500 stands for zero in the data rows.
Some points, each followed by its number:
tensor([160, 493, 424, 294, 583, 499, 468, 492, 641, 411, 493, 659, 494, 366,
        505, 374, 323, 374, 478, 406, 406, 417, 420, 530, 558, 421, 277, 345,
        254, 406, 596, 737, 126, 500, 455, 629, 596, 449, 439, 581, 556, 489,
        316, 537, 363, 534, 602, 383, 429, 542, 562, 239, 390, 465, 481, 489,
        461, 349, 467, 539, 292, 459, 540, 394]) 0
tensor([407, 510, 752, 449, 604, 587, 547, 207, 528, 402, 518, 511, 474, 409,
        487, 543, 378, 552, 280, 509, 410, 569, 482, 633, 438, 492, 483, 731,
        550, 530, 500, 365, 553, 472, 513, 450, 433, 502, 502, 552, 487, 424,
        367, 332, 385, 445, 519, 477, 378, 281, 389, 572, 642, 756, 446, 590,
        511, 397, 326, 546, 657, 489, 280, 563]) 1
tensor([435, 405, 591, 589, 460, 425, 296, 742, 557, 436, 521, 202, 583, 316,
        407, 517, 476, 234, 559, 436, 368, 893, 650, 466, 277, 540, 700, 656,
        562, 630, 653, 621, 533, 666, 413, 522, 543, 323, 513, 625, 450, 494,
        518, 615, 825, 268, 362, 431, 630, 617, 403, 464, 474, 423, 305, 596,
        544, 547, 470, 489, 544, 552, 563, 512]) 2
tensor([688, 555, 436, 527, 610, 527, 384, 396, 490, 532, 388, 687, 512, 473,
        631, 623, 444, 690, 425, 681, 650, 370, 580, 540, 429, 613, 570, 713,
        368, 569, 554, 464, 475, 621, 665, 510, 472, 555, 316, 374, 285, 654,
        389, 406, 423, 564, 665, 371, 632, 321, 568, 632, 543, 488, 639, 336,
        394, 382, 404, 482, 525, 274, 556, 498]) 3
tensor([385, 564, 368, 628, 459, 581, 551, 552, 500, 398, 631, 534, 512, 532,
        571, 521, 564, 403, 465, 422, 529, 463, 469, 427, 651, 649, 480, 417,
        432, 335, 523, 430, 576, 341, 398, 488, 486, 567, 618, 639, 691, 442,
        549, 466, 468, 513, 438, 688, 416, 546, 494, 417, 455, 407, 522, 464,
        477, 462, 593, 480, 545, 534, 635, 613]) 4
tensor([483, 523, 497, 388, 517, 489, 448, 390, 232, 544, 523, 582, 172, 434,
         82, 179, 303, 603, 485, 580, 434, 617, 204, 552, 601, 347, 387, 208,
        527, 316, 287, 597, 338, 273, 321, 372, 333, 403, 544, 520, 597, 377,
        575, 707, 579, 449, 546, 465, 514, 585, 314, 455, 431, 672, 422, 686,
        530, 727, 346, 167, 474, 803, 247, 216]) 5
tensor([313, 423, 621, 249, 525, 421, 553, 428, 693, 448, 549, 378, 499, 516,
        691, 816, 525, 523, 454, 539, 463, 489, 352, 583, 452, 439, 652, 469,
        339, 306, 584, 470, 385, 579, 628, 394, 558, 572, 524, 473, 424, 600,
        321, 417, 498, 508, 604, 451, 460, 441, 504, 600, 526, 377, 588, 348,
        457, 544, 359, 601, 477, 509, 465, 491]) 6
tensor([610, 473, 506, 517, 518, 315, 660, 568, 306, 557, 525, 568, 309, 560,
        607, 575, 474, 679, 642, 758, 706, 364, 436, 362, 673, 563, 752, 503,
        485, 265, 491, 523, 540, 525, 621, 324, 425, 517, 485, 447, 524, 618,
        460, 403, 673, 527, 414, 429, 498, 471, 409, 547, 411, 448, 805, 495,
        425, 603, 356, 328, 561, 531, 375, 299]) 7
tensor([804, 405, 476, 601, 271, 340, 465, 803, 665, 497, 476, 366, 655, 812,
        507, 346, 532, 422, 915, 727, 618, 349, 676, 286, 608, 266, 657, 717,
        701, 708, 584, 165, 693, 558, 511, 724, 665, 368, 503, 341, 414, 602,
        676, 387, 650, 539, 369, 442, 685, 461, 663, 487, 421, 172, 297, 397,
        723, 448, 646, 587, 392, 378, 760, 300]) 8
tensor([729, 639, 373, 524, 703, 355, 513, 673, 431, 536, 545, 781, 852, 615,
        424, 231, 504, 554, 536, 250, 410, 481, 420, 373, 481, 650, 329, 446,
        387, 389, 451, 791, 234, 453, 464, 466, 490, 467, 484, 868, 727, 729,
        296, 517, 565, 567, 330, 643, 195, 602, 294, 323, 477, 768, 668, 635,
        283, 441, 705, 248, 528, 454, 453, 419]) 9
tensor([427, 507, 558, 521, 541, 489, 389, 542, 549, 470, 548, 437, 535, 523,
        453, 560, 553, 440, 532, 438, 452, 546, 540, 491, 471, 557, 506, 560,
        424, 490, 527, 500, 498, 554, 431, 455, 537, 476, 560, 598, 550, 550,
        451, 494, 517, 546, 424, 516, 620, 574, 472, 496, 500, 517, 550, 484,
        545, 442, 490, 475, 560, 506, 343, 537]) 10
tensor([471, 410, 396, 518, 400, 640, 279, 438, 406, 567, 311, 552, 417, 549,
        512, 521, 566, 512, 733, 572, 635, 798, 384, 698, 563, 223, 446, 541,
        552, 593, 600, 321, 470, 583, 431, 352, 479, 392, 454, 568, 289, 453,
        470, 589, 543, 564, 603, 528, 812, 530, 457, 322, 636, 528, 349, 354,
        707, 503, 403, 425, 721, 362, 302, 322]) 11
tensor([672, 402, 565, 530, 501, 428, 426, 409, 603, 546, 487, 523, 524, 497,
        275, 344, 393, 319, 580, 408, 459, 455, 487, 450, 887, 547, 470, 461,
        545, 720, 707, 355, 582, 406, 444, 626, 736, 552, 451, 615, 607, 602,
        453, 509, 331, 476, 379, 494, 485, 488, 507, 648, 404, 774, 419, 589,
        535, 458, 774, 440, 614, 620, 384, 478]) 12
tensor([412, 570, 475, 398, 347, 711, 568, 367, 338, 363, 439, 347, 340, 303,
        478, 347, 334, 120, 517, 575, 410, 546, 441, 682, 511, 596, 472, 537,
        323, 325, 366,  52, 623, 293, 531, 545, 538, 799, 438, 641, 527, 432,
        621, 497, 326, 244, 303, 524, 406, 610, 524, 545, 522, 631, 181, 328,
        587, 323, 591, 406, 582, 815, 388, 481]) 13
New points follow, each followed by the numbers of its two nearest points above by angle, seen from the average point of the numbered points, smallest number first.
tensor([592, 470, 489, 590, 465, 602, 425, 717, 406, 430, 592, 384, 593, 524,
        397, 453, 666, 488, 540, 673, 567, 529, 602, 363, 574, 702, 458, 541,
        432, 348, 459, 507, 599, 512, 453, 446, 451, 564, 551, 503, 528, 529,
        679, 447, 514, 448, 547, 455, 461, 454, 716, 475, 518, 512, 563, 440,
        498, 446, 448, 400, 626, 497, 560, 477]) 4 8
tensor([405, 467, 514, 419, 377, 617, 462, 583, 346, 454, 581, 621, 514, 593,
        604, 493, 618, 602, 483, 637, 551, 600, 508, 686, 502, 598, 350, 514,
        612, 558, 320, 451, 454, 287, 675, 530, 525, 436, 652, 471, 521, 417,
        693, 428, 455, 652, 509, 480, 481, 546, 531, 491, 645, 515, 409, 520,
        540, 508, 665, 582, 437, 569, 572, 491]) 4 8
tensor([575, 473, 496, 585, 521, 555, 553, 483, 422, 536, 538, 516, 521, 509,
        364, 450, 466, 595, 471, 493, 493, 395, 424, 516, 443, 526, 523, 576,
        499, 535, 388, 493, 519, 468, 662, 601, 600, 540, 363, 482, 445, 584,
        604, 474, 434, 583, 439, 525, 475, 503, 557, 596, 486, 526, 617, 525,
        373, 547, 506, 570, 427, 484, 466, 455]) 3 7
tensor([551, 511, 554, 538, 596, 470, 628, 386, 552, 579, 357, 472, 427, 345,
        465, 416, 393, 556, 446, 454, 511,  60, 430, 483, 402, 444, 505, 358,
        519, 677, 509, 545, 427, 661, 494, 557, 564, 454, 400, 368, 446, 550,
        610, 547, 435, 497, 535, 508, 493, 461, 530, 534, 381, 635, 560, 608,
        467, 458, 460, 522, 541, 436, 372, 396]) 0 3
tensor([567, 478, 215, 559, 490, 459, 469, 577, 645, 563, 390, 478, 545, 330,
        426, 411, 405, 438, 407, 495, 430, 448, 578, 429, 484, 432, 382, 549,
        628, 697, 472, 523, 467, 349, 511, 589, 653, 416, 337, 461, 495, 541,
        599, 434, 408, 530, 508, 677, 672, 492, 511, 510, 315, 352, 433, 397,
        502, 462, 593, 545, 357, 406, 664, 644]) 3 8
tensor([624, 647, 464, 494, 474, 408, 396, 462, 616, 572, 460, 524, 525, 459,
        370, 598, 383, 421, 501, 391, 538, 539, 489, 524, 380, 344, 508, 551,
        578, 624, 541, 552, 553, 553, 457, 550, 538, 390, 690, 413, 484, 524,
        467, 502, 641, 484, 465, 546, 551, 608, 308, 464, 374, 395, 473, 607,
        509, 518, 586, 452, 458, 515, 489, 478]) 2 8
tensor([450, 537, 602, 379, 379, 505, 605, 517, 382, 403, 607, 604, 476, 632,
        708, 615, 718, 269, 533, 470, 566, 602, 565, 462, 621, 555, 676, 399,
        158,  40, 643, 521, 479, 513, 371, 419, 326, 434, 775, 803, 769, 451,
        461, 427, 640, 485, 278, 349, 285, 545, 512, 225, 616, 559, 346, 416,
        436, 407, 703, 420, 550, 667, 417, 416]) 4 9
tensor([728, 418, 148, 777, 549, 490, 522, 512, 693, 660, 152, 556, 394, 300,
        437, 326, 335, 471, 303, 522, 479, 353, 693, 216, 533, 333, 330, 489,
        663, 832, 470, 567, 546, 341, 423, 675, 646, 524, 260, 316, 542, 523,
        564, 442, 379, 534, 634, 631, 656, 683, 522, 264, 249, 356, 528, 616,
        435, 498, 604, 580, 365, 285, 723, 713]) 3 8
tensor([515, 559, 458, 525, 490, 535, 361, 497, 578, 447, 522, 409, 502, 464,
        441, 504, 503, 435, 490, 416, 449, 587, 441, 601, 382, 385, 460, 689,
        462, 626, 427, 477, 464, 612, 509, 496, 506, 575, 408, 525, 409, 451,
        567, 438, 505, 466, 579, 643, 536, 431, 447, 569, 530, 441, 330, 464,
        651, 411, 545, 559, 537, 543, 547, 475]) 2 11
tensor([346, 571, 470, 502, 225, 564, 471, 498, 164, 368, 622, 409, 166, 298,
        499, 140, 390, 236, 605, 692, 367, 553, 434, 972, 578, 544, 482, 604,
        534, 560, 281,  25, 648,  53, 484, 442, 344, 621, 507, 590, 458, 320,
        794, 551, 415, 148, 269, 546, 280, 535, 458, 467, 461, 674, 142, 419,
        707, 472, 467, 256, 489, 923, 481, 604]) 5 13
tensor([579, 502, 666, 463, 348, 423, 402, 446, 491, 508, 569, 436, 318, 573,
        534, 647, 796, 587, 762, 514, 544, 682, 427, 706, 531, 449, 800, 718,
        619, 724, 458, 317, 600, 532, 529, 355, 388, 500, 625, 597, 356, 616,
        635, 548, 632, 456, 391, 588, 628, 434, 492, 758, 640, 597, 342, 414,
        644, 617, 429, 397, 756, 683, 530, 429]) 2 11
tensor([442, 445, 577, 462, 478, 464, 496, 614, 496, 487, 537, 331, 478, 417,
        461, 478, 629, 373, 578, 435, 339, 766, 543, 493, 351, 503, 667, 560,
        507, 598, 528, 472, 496, 531, 503, 506, 497, 635, 558, 664, 502, 522,
        512, 669, 637, 333, 465, 442, 479, 534, 482, 512, 475, 492, 370, 520,
        561, 520, 469, 486, 533, 579, 498, 465]) 2 10
tensor([636, 611, 274, 460, 423, 583, 354, 702, 462, 544, 436, 433, 513, 366,
        499, 411, 662, 413, 483, 474, 724, 493, 500, 601, 353, 630, 354, 586,
        332, 462, 516, 771, 373, 660, 425, 456, 292, 433, 329, 543, 392, 563,
        445, 293, 723, 502, 684, 531, 667, 454, 482, 365, 363, 388, 412, 345,
        549, 331, 314, 443, 429, 346, 553, 418]) 3 11
tensor([557, 611, 651, 489, 575, 461, 433, 574, 444, 537, 630, 588, 585, 651,
        347, 595, 488, 466, 683, 560, 426, 484, 511, 480, 418, 506, 577, 528,
        362, 342, 351, 379, 584, 523, 713, 567, 553, 575, 463, 626, 433, 555,
        373, 608, 550, 522, 397, 307, 345, 672, 406, 497, 626, 462, 482, 607,
        564, 496, 422, 491, 516, 656, 411, 220]) 7 9
tensor([304, 423, 615, 476, 515, 352, 392, 497, 350, 480, 406, 300, 391, 520,
        243, 599, 621, 613, 699, 468, 435, 700, 120, 435, 581, 363, 564, 349,
        517, 329, 542, 661, 393, 538, 245, 236, 389, 448, 458, 383, 657, 539,
        490, 548, 504, 502, 587, 582, 437, 404, 503, 555, 338, 777, 750, 410,
        521, 745, 518, 364, 569, 470, 310, 438]) 5 7
tensor([486, 548, 490, 566, 466, 445, 558, 510, 484, 534, 483, 439, 512, 449,
        379, 436, 555, 538, 496, 495, 451, 401, 468, 451, 450, 510, 458, 512,
        516, 413, 456, 484, 558, 503, 462, 509, 429, 578, 541, 458, 492, 532,
        542, 595, 504, 444, 488, 511, 455, 453, 520, 497, 482, 520, 492, 542,
        547, 516, 466, 439, 552, 541, 500, 505]) 4 5
tensor([432, 445, 498, 679, 500, 572, 568, 496, 444, 637, 385, 578, 461, 444,
        523, 437, 521, 578, 427, 416, 580, 539, 502, 519, 451, 438, 479, 481,
        663, 780, 485, 616, 423, 578, 444, 537, 442, 413, 487, 485, 518, 334,
        671, 600, 666, 634, 439, 528, 586, 500, 462, 397, 560, 566, 476, 469,
        608, 629, 588, 655, 405, 391, 495, 510]) 2 11
tensor([404, 633, 446, 724, 497, 628, 509, 358, 415, 640, 310, 528, 517, 403,
        551, 516, 539, 663, 378, 341, 535, 603, 545, 641, 346, 487, 497, 531,
        703, 701, 529, 714, 381, 645, 465, 581, 350, 298, 669, 455, 372, 264,
        625, 681, 771, 895, 571, 530, 716, 642, 355, 353, 663, 626, 507, 497,
        510, 460, 527, 726, 420, 406, 534, 523]) 10 11
tensor([734, 425, 419, 592, 391, 366, 411, 656, 516, 545, 459, 366, 416, 572,
        482, 347, 541, 497, 724, 706, 550, 420, 570, 328, 504, 436, 493, 514,
        520, 669, 524, 361, 549, 472, 590, 595, 619, 547, 344, 369, 419, 591,
        677, 434, 498, 580, 389, 456, 664, 512, 571, 498, 562, 363, 421, 429,
        614, 479, 571, 550, 529, 347, 577, 360]) 3 8
tensor([139, 328, 727, 251, 339, 342, 290, 517, 603, 460, 269, 361, 357, 563,
        430, 592, 601, 333, 757, 282, 383, 716, 209, 818, 677, 388, 463, 218,
        644, 685, 578, 644, 257, 335, 304, 288, 280, 173, 735, 519, 580, 370,
        572, 672, 540, 446, 566, 638, 405, 624, 509, 597, 504, 721, 440, 603,
        514, 578, 368, 388, 405, 953, 411, 575]) 2 5
tensor([462, 574, 364, 518, 504, 500, 545, 587, 477, 444, 614, 415, 405, 394,
        380, 445, 448, 411, 431, 457, 466, 511, 493, 487, 428, 507, 503, 524,
        420, 434, 486, 692, 513, 531, 613, 531, 480, 549, 505, 532, 517, 485,
        554, 494, 618, 374, 465, 541, 507, 503, 436, 473, 390, 390, 390, 533,
        561, 493, 522, 430, 450, 598, 564, 477]) 2 4
